500 stands for zero in the data rows.
Some points:
tensor([508, 629, 647, 489, 422, 440, 486, 368, 503, 567, 496, 467, 422, 408,
        525, 396, 424, 370, 435, 452, 557, 369, 574, 361, 546, 428, 489, 654,
        513, 596, 572, 605])
tensor([589, 404, 466, 400, 413, 597, 510, 491, 466, 449, 430, 439, 417, 460,
        495, 465, 657, 439, 388, 501, 486, 410, 508, 513, 457, 419, 669, 485,
        596, 616, 503, 662])
tensor([434, 502, 379, 480, 386, 412, 392, 384, 554, 464, 352, 509, 417, 582,
        373, 413, 654, 695, 461, 585, 497, 470, 466, 393, 444, 465, 480, 616,
        621, 605, 483, 434])
tensor([421, 467, 468, 485, 599, 623, 596, 625, 582, 553, 620, 678, 541, 463,
        379, 459, 397, 592, 563, 411, 431, 486, 464, 440, 484, 363, 372, 517,
        433, 529, 334, 514])
tensor([358, 430, 430, 518, 497, 371, 538, 413, 391, 449, 475, 590, 376, 398,
        614, 558, 417, 480, 562, 547, 552, 644, 567, 679, 503, 525, 512, 389,
        384, 493, 483, 417])
tensor([544, 473, 374, 646, 591, 560, 612, 553, 445, 368, 465, 478, 492, 641,
        642, 577, 527, 427, 388, 657, 335, 488, 518, 593, 606, 564, 460, 620,
        410, 441, 502, 459])
tensor([456, 345, 453, 351, 449, 484, 437, 528, 409, 498, 448, 444, 533, 513,
        632, 610, 439, 431, 430, 413, 384, 461, 280, 490, 645, 605, 467, 379,
        523, 434, 441, 404])
tensor([566, 396, 517, 410, 464, 459, 402, 501, 385, 652, 631, 645, 646, 652,
        511, 448, 454, 406, 677, 639, 475, 391, 527, 604, 538, 488, 512, 413,
        574, 623, 596, 634])
tensor([658, 417, 653, 683, 305, 421, 364, 440, 473, 566, 450, 499, 371, 452,
        599, 610, 405, 661, 418, 679, 488, 450, 449, 582, 648, 618, 446, 554,
        461, 382, 433, 403])
tensor([586, 639, 529, 615, 410, 438, 394, 436, 458, 413, 463, 479, 513, 458,
        483, 457, 645, 473, 666, 531, 521, 422, 424, 407, 500, 463, 613, 380,
        442, 601, 596, 611])
tensor([619, 635, 601, 512, 417, 607, 396, 614, 658, 474, 360, 472, 479, 435,
        499, 450, 433, 397, 361, 441, 383, 586, 497, 627, 436, 495, 436, 479,
        421, 592, 604, 618])
tensor([572, 541, 324, 357, 472, 387, 502, 510, 462, 540, 450, 499, 470, 399,
        428, 434, 632, 601, 399, 512, 462, 440, 561, 426, 535, 516, 500, 505,
        457, 521, 551, 602])
tensor([648, 661, 595, 436, 467, 523, 400, 504, 437, 472, 365, 438, 560, 452,
        421, 396, 427, 486, 469, 505, 502, 541, 490, 600, 429, 445, 401, 365,
        521, 358, 402, 539])
tensor([608, 591, 565, 414, 441, 567, 407, 574, 491, 429, 647, 391, 382, 456,
        418, 406, 624, 399, 447, 391, 479, 375, 652, 645, 469, 407, 390, 510,
        568, 536, 615, 474])
tensor([529, 641, 434, 395, 400, 408, 387, 392, 413, 524, 504, 444, 573, 633,
        654, 603, 504, 455, 618, 406, 581, 641, 685, 476, 406, 375, 622, 666,
        500, 493, 343, 310])
tensor([549, 410, 474, 601, 591, 593, 591, 607, 612, 585, 565, 532, 553, 477,
        499, 442, 475, 652, 578, 479, 489, 319, 521, 380, 419, 446, 724, 492,
        382, 409, 497, 372])
tensor([608, 345, 403, 595, 641, 503, 602, 620, 621, 594, 405, 409, 595, 422,
        408, 489, 409, 432, 608, 648, 554, 482, 528, 411, 391, 396, 472, 654,
        460, 371, 441, 496])
tensor([541, 599, 674, 401, 490, 492, 602, 488, 472, 413, 366, 423, 523, 424,
        427, 398, 633, 480, 516, 411, 537, 524, 589, 567, 519, 382, 357, 388,
        472, 537, 581, 553])
tensor([571, 513, 331, 435, 484, 371, 561, 479, 603, 509, 434, 435, 380, 466,
        460, 436, 626, 439, 462, 385, 460, 597, 513, 431, 530, 437, 581, 468,
        652, 612, 594, 548])
tensor([409, 382, 483, 627, 582, 625, 494, 474, 547, 604, 580, 574, 553, 509,
        339, 483, 429, 593, 597, 620, 458, 482, 419, 451, 483, 424, 647, 658,
        702, 648, 656, 342])
tensor([649, 653, 666, 377, 500, 397, 481, 558, 536, 412, 638, 675, 625, 597,
        626, 611, 462, 507, 422, 615, 660, 550, 411, 591, 435, 471, 701, 652,
        672, 491, 394, 398])
tensor([382, 495, 379, 610, 520, 588, 582, 599, 624, 634, 621, 554, 578, 433,
        448, 408, 489, 358, 508, 603, 719, 585, 512, 552, 510, 409, 564, 360,
        495, 474, 415, 449])
tensor([408, 451, 693, 519, 637, 566, 432, 607, 518, 450, 413, 474, 405, 619,
        594, 594, 459, 535, 399, 513, 517, 641, 670, 563, 663, 593, 487, 459,
        483, 436, 464, 485])
tensor([570, 480, 493, 409, 466, 511, 414, 405, 531, 490, 587, 652, 644, 605,
        612, 697, 464, 412, 459, 647, 668, 698, 578, 352, 437, 539, 413, 515,
        564, 603, 646, 637])
tensor([615, 451, 516, 433, 395, 458, 396, 399, 473, 496, 426, 538, 337, 622,
        407, 378, 500, 455, 493, 391, 491, 588, 445, 410, 448, 434, 483, 547,
        382, 309, 622, 563])
tensor([375, 406, 422, 464, 512, 505, 523, 390, 545, 360, 617, 407, 734, 442,
        488, 589, 469, 488, 399, 432, 411, 440, 659, 609, 648, 539, 462, 446,
        446, 353, 422, 486])
tensor([599, 608, 589, 420, 454, 390, 574, 398, 479, 467, 547, 320, 384, 510,
        383, 482, 441, 525, 509, 461, 381, 617, 361, 451, 424, 400, 642, 439,
        440, 618, 440, 573])
tensor([396, 445, 511, 639, 591, 592, 570, 620, 584, 659, 645, 609, 570, 473,
        457, 446, 778, 644, 414, 418, 511, 577, 457, 557, 481, 515, 480, 493,
        452, 414, 423, 495])
tensor([494, 476, 569, 503, 532, 539, 577, 369, 457, 406, 428, 485, 475, 557,
        573, 535, 452, 556, 434, 523, 635, 433, 328, 604, 633, 617, 358, 604,
        492, 392, 519, 429])
tensor([435, 433, 400, 634, 449, 581, 658, 629, 375, 394, 429, 430, 517, 573,
        567, 594, 429, 441, 644, 318, 570, 658, 650, 457, 618, 658, 578, 542,
        600, 441, 417, 509])
tensor([433, 546, 401, 592, 619, 479, 537, 405, 434, 465, 470, 463, 501, 437,
        392, 638, 486, 429, 506, 473, 410, 428, 562, 593, 635, 674, 592, 484,
        452, 536, 401, 420])
tensor([368, 522, 608, 438, 396, 382, 477, 600, 376, 396, 460, 429, 499, 486,
        421, 524, 435, 465, 400, 573, 611, 343, 354, 373, 450, 408, 460, 462,
        412, 596, 590, 564])
tensor([437, 444, 432, 364, 593, 608, 610, 595, 648, 549, 566, 378, 428, 416,
        514, 351, 490, 455, 479, 654, 722, 448, 545, 547, 468, 709, 390, 413,
        486, 493, 451, 435])
tensor([555, 597, 426, 507, 469, 502, 558, 404, 474, 465, 603, 637, 623, 657,
        658, 630, 432, 723, 482, 426, 500, 442, 530, 425, 394, 409, 392, 350,
        597, 584, 610, 642])
tensor([375, 392, 388, 539, 660, 458, 450, 393, 425, 512, 416, 453, 488, 578,
        575, 611, 505, 417, 434, 391, 482, 497, 483, 594, 584, 487, 506, 528,
        417, 539, 374, 473])
tensor([557, 560, 489, 623, 451, 432, 389, 406, 366, 416, 437, 460, 580, 392,
        473, 380, 658, 590, 530, 443, 465, 566, 364, 399, 440, 499, 443, 467,
        622, 451, 604, 492])
tensor([418, 421, 379, 591, 631, 577, 365, 492, 455, 398, 530, 439, 395, 442,
        569, 571, 455, 500, 517, 405, 514, 430, 512, 586, 599, 567, 501, 429,
        504, 516, 405, 455])
tensor([406, 570, 461, 527, 615, 655, 584, 553, 561, 612, 482, 583, 501, 489,
        490, 456, 445, 500, 627, 669, 493, 536, 384, 346, 554, 416, 632, 578,
        436, 348, 444, 494])
tensor([381, 485, 672, 628, 558, 527, 595, 571, 638, 605, 592, 588, 468, 490,
        467, 435, 476, 376, 647, 581, 383, 344, 523, 445, 393, 571, 383, 360,
        570, 380, 386, 414])
tensor([537, 427, 537, 539, 553, 590, 618, 585, 597, 602, 604, 535, 544, 456,
        501, 386, 458, 661, 616, 463, 407, 684, 400, 429, 438, 699, 369, 479,
        367, 530, 434, 402])
tensor([464, 498, 523, 393, 385, 392, 428, 559, 637, 654, 594, 589, 615, 644,
        543, 514, 462, 626, 696, 467, 422, 435, 397, 606, 491, 519, 458, 637,
        584, 574, 567, 643])
tensor([318, 550, 533, 450, 498, 396, 424, 445, 434, 399, 547, 490, 491, 427,
        383, 422, 436, 395, 461, 402, 399, 555, 565, 411, 362, 521, 601, 516,
        551, 570, 608, 598])
tensor([581, 571, 594, 385, 487, 411, 428, 449, 496, 560, 472, 461, 417, 391,
        432, 587, 677, 572, 445, 450, 505, 470, 516, 402, 433, 497, 482, 579,
        446, 491, 591, 571])
tensor([474, 494, 521, 565, 509, 585, 656, 567, 355, 477, 370, 507, 387, 563,
        622, 631, 433, 459, 437, 473, 495, 458, 561, 621, 474, 587, 472, 468,
        438, 465, 549, 373])
Along one direction, these points spread out more than along any other. How far along it is each point below, from 0 to 99? The average is 50, and the first point in the table lies past the average. One standard deviation of the points above along it is 16.
tensor([381, 485, 672, 628, 558, 527, 595, 571, 638, 605, 592, 588, 468, 490,
        467, 435, 476, 376, 647, 581, 383, 344, 523, 445, 393, 571, 383, 360,
        570, 380, 386, 414]) 30
tensor([658, 417, 653, 683, 305, 421, 364, 440, 473, 566, 450, 499, 371, 452,
        599, 610, 405, 661, 418, 679, 488, 450, 449, 582, 648, 618, 446, 554,
        461, 382, 433, 403]) 43
tensor([396, 445, 511, 639, 591, 592, 570, 620, 584, 659, 645, 609, 570, 473,
        457, 446, 778, 644, 414, 418, 511, 577, 457, 557, 481, 515, 480, 493,
        452, 414, 423, 495]) 32
tensor([581, 571, 594, 385, 487, 411, 428, 449, 496, 560, 472, 461, 417, 391,
        432, 587, 677, 572, 445, 450, 505, 470, 516, 402, 433, 497, 482, 579,
        446, 491, 591, 571]) 72
tensor([615, 451, 516, 433, 395, 458, 396, 399, 473, 496, 426, 538, 337, 622,
        407, 378, 500, 455, 493, 391, 491, 588, 445, 410, 448, 434, 483, 547,
        382, 309, 622, 563]) 69
tensor([382, 495, 379, 610, 520, 588, 582, 599, 624, 634, 621, 554, 578, 433,
        448, 408, 489, 358, 508, 603, 719, 585, 512, 552, 510, 409, 564, 360,
        495, 474, 415, 449]) 30
tensor([456, 345, 453, 351, 449, 484, 437, 528, 409, 498, 448, 444, 533, 513,
        632, 610, 439, 431, 430, 413, 384, 461, 280, 490, 645, 605, 467, 379,
        523, 434, 441, 404]) 41
tensor([375, 392, 388, 539, 660, 458, 450, 393, 425, 512, 416, 453, 488, 578,
        575, 611, 505, 417, 434, 391, 482, 497, 483, 594, 584, 487, 506, 528,
        417, 539, 374, 473]) 38
tensor([566, 396, 517, 410, 464, 459, 402, 501, 385, 652, 631, 645, 646, 652,
        511, 448, 454, 406, 677, 639, 475, 391, 527, 604, 538, 488, 512, 413,
        574, 623, 596, 634]) 56
tensor([409, 382, 483, 627, 582, 625, 494, 474, 547, 604, 580, 574, 553, 509,
        339, 483, 429, 593, 597, 620, 458, 482, 419, 451, 483, 424, 647, 658,
        702, 648, 656, 342]) 42
tensor([649, 653, 666, 377, 500, 397, 481, 558, 536, 412, 638, 675, 625, 597,
        626, 611, 462, 507, 422, 615, 660, 550, 411, 591, 435, 471, 701, 652,
        672, 491, 394, 398]) 54
tensor([608, 345, 403, 595, 641, 503, 602, 620, 621, 594, 405, 409, 595, 422,
        408, 489, 409, 432, 608, 648, 554, 482, 528, 411, 391, 396, 472, 654,
        460, 371, 441, 496]) 34
